In the rows, 128 means zero.
Families of rows that turns and mirrors carry onto each other, the same ones carrying the whole set onto itself: the rest of each named row's family, in list order
11 families of 3 rows
lato: [128 105 160  96 105 134 151 148 152 128 103  81 142 137 124 143 160 132
 130 125 130 128  96 122 117 105 151 100]
guva: [154 114 114 124 108 121 150 130 178 142 141 111 145 141 125 137 159 160
 125 125 135 130  80 119 141 107 144 116]
mupu: [129  91  99 104  81 140 143 123 160 145 114  77 138 159 106 126 159 110
 124 127 107 152 111 139 143 109 156 125]
lim: [131 129 148 113 102 123 135 163 124 106 136  81 172 135 110 142 175 108
 122 141 147 123  99 125 144 120 141 109]
vaven: [103 128  91 128  91 117 125 125 140 149 143  98 141 149 112 100 135 122
 119 123 116 116 117 127 151 125 141 107]
Puv: [133 114 127 111 104 136 111 147 189 132 145 106 162 152 118 127 163 130
 119 116 116 152  89  94 140 121 158 135]
lunim: [124 147 110 120 120 120 129 116 140 133 123  79 156 166  95 127 159 100
 129 111 145 101  81 127 134 106 122 106]
lafeb: [130 149 107 115 119 106 120 119 140 133 120  78 154 164 106 120 170 100
 126 114 134 104  89 127 136  97 130  99]
dezu: [133 132 150 115 107 132 138 160 126 107 133  83 173 132 107 138 176 115
 123 135 150 121  99 122 150 116 141 113]
kuber: [128 109 128 114 100 141 114 149 188 130 149 104 164 155 112 136 153 124
 121 120 123 152  82  96 133 131 152 137]
bib: [128 120 122 100 105 105  97 143 132 118 140  80 158 127 128 137 146 114
 100 142 120 146 114 106 141 134 130 106]
vog: [102 158 114 110  97 116 123 151 151 140 145 104 141 164 113 134 155 119
  97 126 137 147 102 109 128 140 157 139]
bilop: [139 125 108 111 108 119 121 149 150 124 111  89 162 154 100 133 181 104
 115 126 131 134 124 146 103  91 116 124]
keku: [126 104 161  97 104 135 152 148 152 127 105  81 142 137 122 145 156 130
 130 126 132 127  93 122 115 109 149 101]
rinuz: [ 99 125  91 130  89 119 127 125 139 148 146  98 141 151 109 106 129 117
 119 126 119 115 112 128 147 132 137 108]
rafu: [153 108 108 118  96  99 141 138 175 137 145 106 142 146 134 143 158 146
 120 139 125 136  81 126 129 113 147 105]
pozu: [131 121 112 117 107 132 129 147 150 124 115  89 164 156  88 142 168 102
 119 126 143 133 114 145  99 102 106 130]
por: [136 133 148 113 105 122 133 161 125 107 133  83 171 133 114 135 181 113
 121 138 144 123 104 124 149 113 145 108]
rudov: [100 128  93 131  94 126 129 123 140 150 144  99 142 149 107 102 131 123
 120 120 122 113 113 125 152 128 137 111]
gaduv: [123  89 101 107  81 148 148 122 160 144 118  77 140 162  99 132 150 108
 126 127 114 150 105 139 140 116 151 128]
nuv: [116  98 116 108 120 118 125 121 138 171 128  87 138 141  95 136 140 129
 105 109 113 120 116 138 122  94 124 128]
Revil: [131 109 125 109  96 126 106 153 187 129 149 102 161 156 120 134 159 120
 118 125 113 156  87  99 131 128 157 131]
Pezi: [117  96 115 106 116 110 122 124 138 169 130  85 137 142  98 138 139 124
 104 114 109 122 116 140 118  96 125 124]
Mula: [128 104 159  96 103 131 149 149 152 126 105  81 141 138 125 145 158 129
 130 127 129 128  95 123 114 107 151  99]
Rozo: [123 143 106 116 111 105 122 122 137 129 126  75 154 169 102 132 159  90
 126 122 137 106  81 131 125 110 124  98]
fet: [107 162 115 109 103 116 121 148 153 142 141 106 141 160 116 125 163 126
  96 120 133 145 107 107 136 131 162 140]
pozim: [103 161 117 114 104 127 127 146 153 142 143 106 142 161 108 130 155 126
 100 118 143 143 101 106 135 136 155 145]
daduz: [114  95 116 108 116 116 126 123 137 169 131  85 138 143  93 141 135 124
 106 113 114 121 112 139 117 100 121 127]
dud: [144 105 113 126  98 119 152 135 174 137 150 108 146 149 120 152 144 145
 125 135 140 132  70 124 126 124 137 114]
miku: [133 131 129 106 126 133 107 131 138 126 130  87 161 118 120 120 155 138
 105 119 131 136 118  96 164 117 130 119]
Der: [136 128 113 117 116 138 129 143 153 128 109  93 164 151  91 130 179 113
 119 117 142 129 122 141 111  89 111 133]
bidom: [127  93 102 108  87 152 149 119 161 147 113  79 140 157 100 124 158 116
 126 120 114 148 110 135 148 107 153 130]
tesu: [118 119 132 112 114 142 115 135 133 121 143  84 165 127 105 144 130 122
 108 130 146 138  99 101 144 144 114 123]

The rest of the family of mupu: gaduv, bidom
The rest of the family of Pezi: nuv, daduz
The rest of the family of Revil: Puv, kuber
The rest of the family of vaven: rinuz, rudov
The rest of the family of fet: vog, pozim
The rest of the family of lafeb: lunim, Rozo
The rest of the family of guva: rafu, dud

Families of rows that turns and mirrors carry onto each other, the same ones carrying the whole set onto itself: the rest of each named row's family, in list order
3 families of 5 rows
P: [139 104 107 123 126 106 131 124 102 143 149 157 143 128]
C: [129 100 109 120 146 124 120 158 126 129 125 175 128 151]
K: [117 116 120  92 103  86 130 143 119 113 102 131 131 149]
Q: [143 102 105  95 140 124 138 166 136 125 100 162 107 151]
F: [137  93  78  83 117  98 137 153 106 153 120 144 143 139]
X: [111 116 115 100 119 128 131 162 145 132 110 152 131 153]
G: [127 121 113 107  96 115 145 125 121 149 139 137 141 124]
U: [168 109 124 121 126 107 120 137 118 119 121 161 100 123]
N: [136  97 109 106 128  74 113 142  98 114 116 152 131 148]
A: [142 112 109 114 126 136 158 126 120 149 142 156 124 128]
S: [150 125 131 104  99 114 136 133 134 123 112 136 107 123]
E: [163  89  88 100 122 102 111 161 114 150 121 159 130 125]
D: [117 112 116 103 134  92 147 128 105 110 120 146 128 159]
L: [171 108 111  92 112  94 141 133 110 125 110 139 102 122]
Z: [140 107  94  85  96 114 127 163 135 157 112 139 135 128]

The rest of the family of K: X, G, S, Z
The rest of the family of P: C, U, N, E

Families of rows that turns and mirrors carry onto each other, the same ones carrying the whole set onto itself: the rest of each named row's family, in list order
4 families of 8 rows
kufo: [150 110 125 117 126 151 116 127 115 118 149 104 136 138 136]
dibu: [144 102 131 120 133 137 117 122 116 127 146 109 147 153 141]
mugeb: [138 124 112  99 138 132  90 137  91 163 123 119 137 138 155]
zefu: [148 122 127 116  96 127 111 134 128 137 125 128 130 120 149]
nal: [118 132 127 102 173 145 127 131 119 154 117 108 140 154 131]
Vezub: [143 115 141 115 130 123 100 118 106 150 106 124 123 131 110]
Divak: [125 139 109  91 125 167 134 148 133 152 134 106 145 153 159]
zuda: [115 137 133 102 110 156 153 132 129 139  96 112 138 142 125]
fegik: [147 115 122  91 138 125  82 147 114 155 142 115 134 139 142]
Nud: [147 120 128 107 151 142 103 139 136 122 143 113 139 154 140]
Fot: [104 141 136 116 160 131 114 139 120 144 116 109 130 147 122]
kati: [128 136 133 117 107 149 141 132 135 149 123 106 143 144  98]
Kubik: [126 133 158 122 128 138 110 132 114 131 114 125 125 139 106]
nevek: [126 158 122  84 118 148 123 131 114 179 102 120 132 133 132]
vob: [148 125  95  86 124 145 126 159 128 155 117 111 146 144 160]
Zuk: [125 138 130  87 156 158 125 155 116 150 105 105 138 161 118]
vaf: [127 124 133 111 117 136 102 121 122 145 114 130 143 106 115]
nef: [158 117 120  79  90 149 126 138 120 146 120 117 141 133 145]
kelig: [127 120 143 101 170 150 127 141 119 151 132 117 138 151 122]
Raf: [125 149 104  75 124 136 112 138 109 160 103 133 117 137 126]
pizo: [141 117 119  92 145 140  97 137 101 152 117 123 128 141 169]
Bolas: [133 140 141 107 115 156 153 116 139 144 121 111 139 150 117]
maraf: [128 138 124  98 105 143 134 151 107 166  87 123 133 129 124]
rif: [136 130 122  81 134 144 134 156 118 146 122  96 129 174 155]
vatek: [119 143 128  92 126 139 120 142 121 182  92 128 133 149 130]
mis: [150 129 126 105  79 141 113 124 112 154 130 123 139 136 141]
domo: [138 138 107  92 123 149 142 144 120 154 138 103 133 154 166]
bubam: [137 108 151 117 126 142 122 139 133 132 136  96 152 144 140]
Fotu: [131 123 146 113 127 138  97 109 110 153 107 128 145 136 109]
zodo: [128 117 115  96 141 132  93 145 101 150 110 148 130 141 137]
fulag: [144 139 138 111 113 152 142 142 143 139 119  88 141 144 130]
rok: [142 135 108 107  83 137 107 126 119 149 110 115 132 136 145]

The rest of the family of mis: dibu, mugeb, nal, nevek, Bolas, domo, Fotu
The rest of the family of fegik: zuda, Fot, vaf, nef, Raf, rif, bubam
The rest of the family of Nud: zefu, Kubik, vob, Zuk, maraf, zodo, fulag

Families of rows that turns and mirrors carry onto each other, the same ones carrying the whole set onto itself: the rest of each named row's family, in list order
10 families of 3 rows
Nis: [109 155 120 111 129 111 110 115 102 126 139]
lek: [124 140 150 128 125 146 136 127 143 115 135]
Seber: [120 148 112 131  99 102 104 143 131 137 146]
devu: [110 146 142 124 141 110 121 101 132 138 145]
tunob: [138 137 141 149 121 124  99 145 157 120 136]
gulos: [124 153 109 133 161 118 119 127 114 128 115]
sidit: [133 122 131 145 113 106 107 150 113 121 103]
zerim: [114 151 113 119 103 119  96 139 108 115 132]
nos: [133 133 115 145 112  90 108 139 115 135 110]
voz: [144 125 124 132 121 143 116 144 127 140 103]
suk: [128 132 149 132 155 104 126 118 112 134 120]
sen: [134 122 121 149 114  86 107 132 120 131 116]
tezir: [125 143 150 135 119 144 127 131 139 107 146]
bel: [132 138 145 138 152 101 120 109 135 137 140]
lopi: [120 134 142 130 130 111 143 105 108 124 139]
luvuv: [117 145 136 137 107 135  99 139 154 118 139]
sak: [140 125 126 127 134 129 128 126 113 149 103]
faso: [113 130 116 137  98  94 108 125 115 131 118]
gem: [124 123 127 136  92 125 129 140 124 111 113]
nodo: [118 127 137 125 126 111 147 109 112 127 123]
Gik: [127 157 114 136 152 139 108 144 134 119 119]
Zapak: [141 132 136 126 142 148 124 129 131 146 114]
let: [126 125 126 142  92 115 125 136 112 111 124]
doro: [119 160 128 127 121 116 109 136 146 137 161]
Pebo: [113 163 130 114 125 137 101 130 124 117 149]
Gipon: [128 151 140 135 156 104 123 113 130 143 134]
zor: [128 146  99 140 137 121 107 146 116 119 105]
bola: [116 153 118 125 122  92 118 123 123 147 152]
solut: [136 152 137 147 124 131  99 151 154 124 131]
bigo: [134 139 155 139 139 138 107 147 144 117 128]

The rest of the family of nos: Gipon, solut
The rest of the family of let: tezir, lopi
The rest of the family of zor: gulos, Gik
The rest of the family of sak: voz, Zapak
The rest of the family of suk: sidit, bigo
The rest of the family of nodo: lek, gem
The rest of the family of zerim: Nis, Pebo
The rest of the family of devu: luvuv, faso

Families of rows that turns and mirrors carry onto each other, the same ones carrying the whole set onto itself: the rest of each named row's family, in list order
4 families of 8 rows
Tili: [130 137 108 155 132 118 123 125 141 121 136 123 105 144 141]
gavan: [120 125 104 137 141 125 118 119 141 124 117 106 108 116 123]
Gak: [145 118 122 124 130 130 115 108  98 177 108 121 143 123 113]
Sog: [149 143 130 170 102 141 105 104 131 128 130 117 126 158 123]
lazi: [145 105 125 165 116 122 112 132 107 130 120 135 131 151 149]
Lidi: [146 113 118 169 116 120  98 127 111 131 125 140 125 160 142]
Bomob: [114 117 108 139 140 153  78 112 123 146 108 129 129 129 105]
puni: [130 145  99 144 132 118 124 124 131 139 143 134 108 148 137]
Ketet: [147 127 140 161  99 143 131 114 123 128 122 108 139 141 135]
sem: [113 106 116 134 138 157  99 122 116 145 103 119 138 116 113]
refav: [153 139 132 161 129 140  89  97 132 141 127 137 127 164 124]
Fer: [135 139 106 128 110 140 110 102 106 171 116 111 136 127  97]
Nobit: [134 121 125 135 109 142 125 108 111 149 105  94 142 111 109]
fuba: [116 126 101 126 140 125 130 124 127 140 120 111 116 110 123]
pize: [117 137  91 125 139 123 119 119 129 149 125 119 111 122 117]
pudam: [151 140 123 137 126 144 113 110 109 173 133 148 141 154 125]
vefof: [117 137  95 137 145 123 106 114 140 135 124 114 103 124 115]
fel: [148 152 115 150 102 141 111 106 115 157 137 131 132 163 119]
dakep: [149 118 131 155 135 131  81  92 130 131 103 109 122 135 110]
Tesi: [145 117 112 159 116 120 103 128 101 147 129 147 127 163 140]
lop: [145 136 126 145  97 146 137 119 109 158 130 121 146 144 131]
zagef: [114 113 107 128 138 156  92 120 115 158 109 129 136 123 108]
Sabiz: [137 141 110 146 112 137  86  90 124 148 113 107 123 137  95]
dafe: [152 117 150 164 124 144 111 108 132 123 114 118 135 144 142]
fenez: [143 110 118 156 115 121 116 135  98 146 125 142 135 152 146]
nevit: [129 137 104 136 129 120 141 132 125 143 139 130 115 138 143]
Pum: [149 135 112 138 134 128  82  92 113 165 113 128 125 141 101]
Mafe: [129 128 113 146 129 119 140 132 132 125 132 120 116 132 146]
lenug: [146 104 141 142 128 133 117 105 116 140  95 103 139 113 122]
tutir: [149 119 143 141 122 147 135 120 110 155 118 130 151 135 141]
Tuno: [137 126 126 153 113 139 100  96 129 126 105  89 127 124 105]
Povi: [115 109 117 142 138 154  85 115 126 132 102 116 130 123 111]

The rest of the family of dakep: Gak, refav, pudam, dafe, Pum, lenug, tutir
The rest of the family of nevit: Tili, gavan, puni, fuba, pize, vefof, Mafe

Families of rows that turns and mirrors carry onto each other, the same ones carrying the whole set onto itself: the rest of each named row's family, in list order
4 families of 8 rows
Rupo: [129 107 145 129 142 113 123 101 116]
Nuno: [115 119 112 112 121 112 127 100 145]
rusam: [123 123 122 116 115 111 116 101 132]
tis: [126 120 109 114 116 110 120 103 146]
gaseb: [132 118 121 135 105 126 137 130 173]
zabez: [117 122 129 140 124 127 133 158 148]
kogot: [119 114 158 137 140 119 125 111 117]
zuki: [130 114 131 110 127 136 134 102 120]
vagel: [125 124 128 135 112 131 137 131 176]
pitav: [118  96 135 140 155 137 143 143 145]
Saf: [119 122 133 140 132  91 117 109 135]
sifa: [110 126 135 139 127  94 115 111 140]
kimur: [130 110 152 138 142 123 123 113 113]
beme: [130 116 159 138 136 120 129 106 117]
tador: [123 108 135 109 132 137 138  99 124]
Napu: [109 123 135 145 129 126 127 156 151]
Gokup: [136 103 129 113 130 137 133  99 125]
Nipeg: [116 120 134 148 121 119 127 158 148]
kogok: [129  97 137 150 146 129 143 150 151]
kogo: [140  89 126 127 132 138 153 120 160]
Fopoz: [118 121 109 113 123 107 123 103 138]
Lis: [118 121 132 132 133  98 112 112 122]
Gozag: [138  96 132 137 134 143 152 136 161]
fipef: [139  96 130 137 139 134 156 123 168]
narir: [122  97 128 139 155 128 146 149 145]
zaz: [129 112 118 133 116 137 143 141 170]
zib: [126  91 139 143 151 131 143 147 137]
mup: [131  97 128 130 136 139 154 118 170]
ravoz: [131 123 132 137 111 134 142 134 171]
Vimat: [134 110 133 115 124 125 129  91 125]
Loba: [121 126 134 145 126  96 109 117 134]
ruf: [121 113 124 147 127 124 134 156 160]

The rest of the family of Gozag: Rupo, rusam, kogok, Lis, zaz, Vimat, ruf
The rest of the family of ravoz: zabez, zuki, Saf, beme, Fopoz, fipef, narir

